0: Array([596, 394, 555, 433, 695, 421, 544, 344, 629, 477, 323, 496, 611, 683, 352, 673, 613, 636, 847, 167, 492, 684, 585, 649])
1: Array([405, 657, 571, 638, 311, 664, 563, 479, 529, 582, 519, 447, 553, 320, 562, 458, 604, 382, 315, 648, 472, 475, 580, 431])
2: Array([470, 339, 512, 481, 567, 308, 509, 426, 334, 610, 574, 273, 438, 565, 351, 524, 480, 613, 416, 479, 443, 437, 416, 383])
3: Array([368, 514, 425, 440, 317, 585, 430, 622, 525, 393, 578, 514, 565, 384, 793, 397, 556, 193, 356, 563, 454, 355, 246, 391])
4: Array([517, 293, 555, 405, 602, 215, 516, 335, 241, 555, 486, 299, 466, 658, 292, 466, 472, 588, 478, 510, 457, 508, 460, 389])
5: Array([580, 357, 496, 388, 498, 352, 501, 240, 475, 575, 457, 284, 588, 592, 393, 615, 640, 485, 475, 444, 429, 433, 468, 391])
6: Array([409, 374, 494, 351, 534, 593, 739, 307, 416, 691, 551, 230, 631, 714, 448, 776, 741, 675, 480, 453, 321, 244, 483, 267])
7: Array([685, 361, 491, 460, 585, 320, 377, 367, 558, 422, 468, 603, 540, 648, 491, 614, 575, 712, 498, 539, 452, 419, 306, 507])
8: Array([494, 658, 532, 583, 307, 538, 424, 545, 504, 527, 551, 458, 600, 328, 628, 351, 533, 380, 191, 763, 498, 373, 387, 411])
9: Array([493, 372, 508, 366, 586, 400, 619, 403, 600, 626, 441, 556, 514, 683, 580, 788, 647, 741, 496, 360, 463, 376, 505, 366])
10: Array([624, 383, 429, 548, 563, 234, 430, 483, 374, 505, 585, 497, 347, 634, 403, 498, 384, 836, 459, 592, 423, 400, 407, 516])
11: Array([318, 575, 460, 744, 534, 588, 492, 474, 369, 510, 675, 505, 495, 306, 433, 386, 479, 364, 343, 775, 477, 499, 571, 405])
12: Array([527, 604, 530, 509, 479, 474, 650, 763, 298, 572, 541, 617, 290, 515, 425, 311, 226, 457, 600, 587, 590, 574, 623, 607])
13: Array([508, 641, 580, 510, 372, 662, 741, 704, 431, 646, 507, 551, 395, 530, 464, 568, 471, 610, 487, 616, 467, 475, 601, 513])
14: Array([665, 401, 553, 323, 686, 319, 575, 490, 492, 499, 388, 511, 467, 724, 367, 630, 481, 659, 799, 238, 517, 526, 537, 633])
15: Array([445, 552, 485, 730, 475, 624, 481, 509, 515, 437, 584, 580, 510, 234, 476, 429, 509, 416, 551, 598, 445, 587, 605, 487])
16: Array([461, 376, 448, 370, 570, 453, 562, 427, 480, 501, 476, 441, 573, 671, 478, 586, 545, 615, 625, 434, 519, 419, 423, 461])
17: Array([491, 315, 491, 416, 650, 301, 547, 359, 327, 532, 533, 347, 471, 603, 358, 559, 460, 617, 461, 476, 487, 387, 381, 370])
18: Array([606, 368, 495, 352, 560, 333, 399, 416, 560, 427, 375, 366, 690, 624, 459, 612, 597, 485, 622, 300, 450, 434, 359, 484])
19: Array([511, 521, 467, 559, 500, 436, 528, 642, 268, 562, 578, 538, 272, 394, 442, 311, 227, 549, 493, 627, 496, 424, 575, 547])
20: Array([332, 138, 268, 390, 817, 250, 343, 464, 329, 315, 445, 371, 444, 492, 522, 519, 452, 396, 780, 305, 478, 322, 368, 455])
21: Array([344, 196, 368, 457, 791, 200, 381, 430, 389, 349, 483, 352, 478, 412, 527, 586, 442, 435, 779, 278, 453, 302, 370, 397])
22: Array([488, 522, 517, 559, 530, 495, 533, 674, 320, 560, 519, 585, 290, 422, 494, 332, 307, 507, 469, 653, 533, 459, 551, 523])
23: Array([456, 582, 552, 786, 515, 636, 520, 507, 455, 427, 627, 535, 512, 175, 489, 443, 435, 481, 589, 502, 478, 524, 630, 494])
24: Array([487, 662, 487, 488, 344, 593, 540, 624, 452, 518, 540, 693, 367, 509, 573, 339, 439, 444, 420, 678, 537, 474, 549, 551])
25: Array([537, 486, 587, 337, 457, 617, 508, 507, 659, 459, 403, 537, 600, 637, 520, 589, 614, 456, 505, 470, 503, 582, 494, 511])
26: Array([492, 622, 472, 493, 465, 519, 651, 762, 316, 539, 532, 744, 231, 525, 471, 285, 295, 550, 591, 621, 586, 506, 580, 665])
27: Array([465, 537, 514, 566, 634, 613, 503, 499, 548, 436, 498, 541, 473, 490, 370, 505, 402, 495, 556, 470, 617, 720, 593, 560])
28: Array([392, 640, 573, 575, 355, 755, 628, 501, 508, 635, 610, 433, 491, 374, 546, 506, 577, 408, 391, 615, 482, 560, 695, 454])
29: Array([512, 564, 547, 338, 305, 490, 552, 718, 346, 528, 515, 453, 369, 471, 584, 308, 353, 371, 404, 551, 555, 493, 478, 556])
30: Array([629, 510, 610, 409, 505, 371, 567, 533, 369, 566, 460, 482, 204, 630, 279, 395, 244, 615, 431, 585, 634, 723, 611, 646])
31: Array([425, 326, 475, 462, 671, 323, 390, 370, 494, 410, 423, 302, 691, 521, 463, 556, 598, 374, 617, 199, 471, 458, 325, 443])

Array([528, 610, 425, 400, 411, 697, 458, 655, 754, 453, 485, 829, 477, 514, 673, 651, 566, 634, 466, 459, 504, 569, 602, 708]) 25 24 27 13 15
Array([548, 311, 435, 348, 652, 402, 590, 444, 506, 457, 491, 472, 532, 680, 457, 620, 536, 632, 724, 321, 482, 406, 425, 509]) 16 14 18 9 17
Array([413, 593, 427, 633, 515, 574, 520, 617, 443, 471, 640, 744, 394, 443, 596, 411, 467, 483, 543, 697, 435, 419, 581, 500]) 24 22 15 11 19
Array([648, 434, 478, 416, 558, 339, 367, 422, 593, 428, 462, 656, 534, 617, 484, 528, 566, 764, 468, 459, 437, 419, 266, 597]) 7 10 16 18 9
Array([468, 455, 536, 609, 650, 560, 440, 399, 548, 445, 542, 466, 580, 427, 353, 535, 464, 487, 620, 443, 552, 663, 577, 537]) 27 15 23 25 16
Array([653, 521, 618, 347, 527, 418, 563, 589, 371, 605, 470, 483, 267, 689, 305, 304, 217, 605, 507, 608, 631, 662, 542, 626]) 30 12 22 26 19
Array([445, 617, 535, 569, 453, 543, 454, 597, 512, 547, 511, 456, 500, 351, 474, 404, 361, 260, 404, 548, 573, 646, 595, 487]) 15 27 1 28 29
Array([657, 655, 568, 729, 429, 502, 387, 468, 729, 421, 480, 717, 602, 307, 541, 384, 494, 489, 392, 586, 475, 667, 552, 591]) 15 23 27 1 24
Array([324, 599, 384, 600, 410, 744, 665, 696, 483, 561, 675, 628, 418, 336, 627, 760, 525, 659, 432, 664, 453, 359, 674, 510]) 13 28 1 24 15
Array([457, 630, 443, 539, 337, 672, 425, 529, 598, 509, 515, 517, 517, 340, 630, 504, 561, 411, 318, 672, 533, 498, 572, 533]) 1 28 8 24 15
Array([572, 427, 574, 263, 433, 432, 519, 455, 461, 635, 436, 412, 638, 783, 445, 671, 535, 676, 444, 402, 501, 428, 318, 464]) 16 9 5 18 17
Array([534, 325, 345, 382, 694, 344, 367, 444, 627, 386, 447, 648, 524, 594, 618, 748, 609, 725, 649, 360, 474, 357, 365, 607]) 7 16 9 18 14
Array([433, 269, 392, 506, 682, 282, 479, 425, 326, 486, 587, 324, 505, 462, 417, 513, 461, 582, 599, 484, 433, 322, 335, 325]) 17 2 21 4 16
Array([525, 326, 328, 485, 730, 382, 384, 493, 631, 352, 412, 717, 572, 500, 599, 730, 594, 707, 783, 285, 383, 369, 320, 592]) 7 18 16 9 14
Array([670, 518, 545, 513, 521, 516, 448, 479, 676, 489, 472, 560, 544, 598, 353, 554, 469, 678, 410, 453, 521, 750, 519, 592]) 27 25 7 16 30
Array([537, 414, 528, 286, 635, 455, 623, 321, 640, 669, 391, 568, 504, 708, 573, 806, 592, 816, 569, 433, 561, 478, 649, 470]) 9 16 14 25 7
Array([406, 354, 514, 499, 583, 487, 548, 380, 449, 546, 539, 318, 577, 491, 389, 578, 605, 467, 457, 375, 460, 445, 516, 399]) 5 2 16 17 31
Array([678, 388, 559, 215, 470, 241, 443, 466, 452, 419, 307, 420, 550, 731, 509, 403, 496, 420, 582, 338, 500, 335, 179, 454]) 18 16 31 7 5
Array([621, 644, 532, 618, 276, 500, 203, 574, 782, 344, 470, 681, 644, 338, 641, 323, 542, 257, 235, 514, 515, 623, 300, 527]) 8 3 1 15 24
Array([699, 678, 576, 764, 494, 520, 346, 477, 713, 423, 445, 729, 571, 316, 499, 410, 455, 529, 382, 530, 551, 681, 548, 633]) 15 27 23 24 1
Array([409, 271, 386, 530, 675, 262, 415, 373, 339, 495, 568, 376, 443, 509, 386, 566, 401, 563, 531, 502, 458, 328, 399, 391]) 17 2 4 21 10
Array([596, 576, 558, 516, 402, 547, 463, 493, 484, 607, 584, 481, 391, 638, 245, 448, 327, 719, 311, 700, 652, 698, 516, 546]) 30 27 22 13 24
Array([507, 635, 438, 606, 324, 586, 391, 538, 551, 470, 555, 476, 558, 387, 675, 376, 489, 395, 174, 742, 480, 453, 415, 431]) 8 1 3 24 11
Array([568, 488, 599, 422, 505, 570, 507, 375, 617, 457, 479, 537, 585, 587, 480, 636, 610, 650, 535, 417, 473, 650, 591, 591]) 25 16 27 0 9
Array([590, 408, 576, 604, 587, 446, 459, 177, 606, 446, 516, 415, 653, 547, 369, 653, 650, 632, 548, 350, 443, 537, 474, 476]) 5 18 16 7 31
Array([275, 560, 394, 603, 536, 708, 555, 661, 464, 463, 574, 631, 451, 427, 601, 534, 530, 394, 699, 494, 510, 503, 678, 531]) 15 23 27 28 24
Array([611, 391, 563, 463, 599, 362, 494, 279, 517, 542, 495, 423, 657, 623, 301, 605, 578, 632, 540, 414, 535, 543, 398, 416]) 5 16 18 17 7
Array([499, 328, 457, 369, 642, 376, 492, 402, 448, 460, 416, 446, 480, 600, 469, 607, 518, 544, 654, 379, 475, 368, 444, 456]) 16 18 17 5 31
Array([429, 649, 539, 629, 368, 531, 522, 563, 482, 520, 561, 524, 507, 388, 571, 376, 549, 403, 443, 622, 516, 501, 560, 449]) 1 15 24 28 11
Array([473, 634, 542, 420, 441, 652, 715, 696, 413, 606, 485, 536, 400, 576, 503, 462, 411, 411, 543, 465, 546, 594, 633, 595]) 13 12 24 29 26
Array([465, 639, 534, 638, 423, 618, 529, 551, 479, 460, 516, 524, 527, 327, 568, 416, 491, 346, 354, 602, 490, 549, 519, 495]) 1 15 28 11 8
Array([513, 600, 551, 522, 346, 629, 712, 660, 416, 620, 514, 543, 369, 524, 521, 454, 460, 576, 415, 637, 487, 477, 622, 485]) 13 24 22 28 29
Array([500, 526, 469, 389, 386, 588, 433, 610, 689, 372, 430, 611, 544, 520, 736, 508, 533, 401, 463, 470, 476, 569, 403, 541]) 25 3 24 29 27
Array([550, 656, 643, 411, 276, 692, 639, 599, 558, 523, 436, 477, 629, 516, 567, 434, 474, 276, 481, 384, 613, 727, 629, 532]) 25 28 29 27 1
Array([703, 428, 564, 309, 500, 316, 374, 406, 703, 461, 334, 619, 658, 739, 595, 619, 610, 678, 479, 353, 455, 489, 256, 592]) 7 18 25 16 9
Array([445, 591, 448, 504, 401, 493, 362, 583, 557, 376, 410, 545, 494, 310, 756, 293, 421, 233, 510, 520, 513, 510, 461, 543]) 3 29 24 15 8
Array([347, 596, 361, 672, 581, 685, 541, 613, 556, 557, 634, 578, 438, 353, 621, 728, 551, 597, 395, 690, 453, 353, 709, 526]) 28 15 1 13 11
Array([604, 385, 521, 546, 599, 335, 407, 254, 625, 522, 426, 407, 629, 473, 356, 731, 707, 675, 601, 250, 508, 648, 588, 483]) 0 5 18 31 16
Array([376, 298, 408, 372, 711, 382, 546, 508, 257, 525, 504, 408, 305, 613, 453, 613, 445, 573, 659, 481, 475, 325, 526, 464]) 17 16 2 4 20
Array([537, 652, 522, 514, 378, 591, 491, 669, 498, 522, 546, 637, 435, 486, 580, 393, 425, 438, 408, 660, 533, 534, 570, 604]) 24 22 29 13 26
Array([505, 636, 547, 633, 467, 530, 433, 601, 515, 438, 548, 584, 442, 351, 516, 290, 333, 388, 564, 554, 553, 626, 571, 608]) 15 23 24 22 27
Array([600, 456, 613, 356, 484, 429, 587, 343, 431, 660, 415, 351, 515, 733, 364, 604, 573, 681, 432, 366, 454, 504, 409, 434]) 5 16 17 2 4
Array([415, 603, 509, 540, 424, 690, 636, 665, 504, 556, 566, 587, 499, 470, 571, 442, 537, 327, 575, 494, 586, 601, 680, 554]) 28 24 15 13 27
Array([553, 647, 602, 686, 488, 551, 420, 486, 550, 487, 465, 529, 562, 285, 465, 393, 463, 384, 472, 510, 534, 720, 590, 576]) 15 23 27 1 28
Array([345, 359, 405, 378, 675, 392, 614, 429, 296, 553, 550, 362, 379, 611, 418, 609, 416, 595, 647, 461, 417, 312, 579, 461]) 17 16 2 4 5
Array([419, 626, 418, 634, 486, 650, 487, 591, 463, 511, 614, 665, 398, 402, 578, 393, 448, 414, 464, 653, 493, 485, 582, 571]) 24 15 22 11 23
Array([345, 722, 577, 401, 353, 739, 633, 493, 464, 521, 453, 525, 399, 482, 714, 540, 462, 372, 526, 505, 568, 553, 590, 524]) 28 24 13 1 29
Array([331, 275, 437, 394, 652, 356, 520, 389, 417, 495, 501, 288, 613, 593, 518, 656, 641, 412, 574, 296, 396, 254, 341, 332]) 31 16 5 18 17
Array([597, 322, 345, 479, 696, 324, 363, 488, 593, 417, 424, 650, 482, 602, 512, 742, 696, 695, 647, 396, 458, 279, 347, 547]) 7 16 18 9 14
Array([460, 783, 562, 503, 382, 769, 612, 443, 435, 518, 449, 529, 429, 441, 692, 477, 571, 390, 514, 499, 569, 524, 570, 502]) 28 1 24 13 15
Array([514, 648, 739, 565, 372, 612, 679, 482, 375, 659, 490, 391, 496, 460, 347, 207, 425, 299, 476, 538, 542, 794, 751, 526]) 28 12 27 1 29
Array([397, 343, 472, 446, 609, 330, 530, 288, 405, 494, 493, 278, 607, 512, 427, 582, 643, 490, 567, 368, 468, 360, 402, 389]) 5 31 17 16 2
Array([435, 535, 439, 510, 542, 672, 582, 705, 522, 552, 567, 509, 472, 466, 565, 593, 468, 486, 584, 479, 563, 572, 619, 547]) 27 13 28 15 25
Array([709, 662, 570, 666, 363, 454, 341, 412, 590, 477, 562, 584, 495, 375, 425, 243, 471, 446, 363, 697, 538, 722, 538, 552]) 15 24 8 1 27
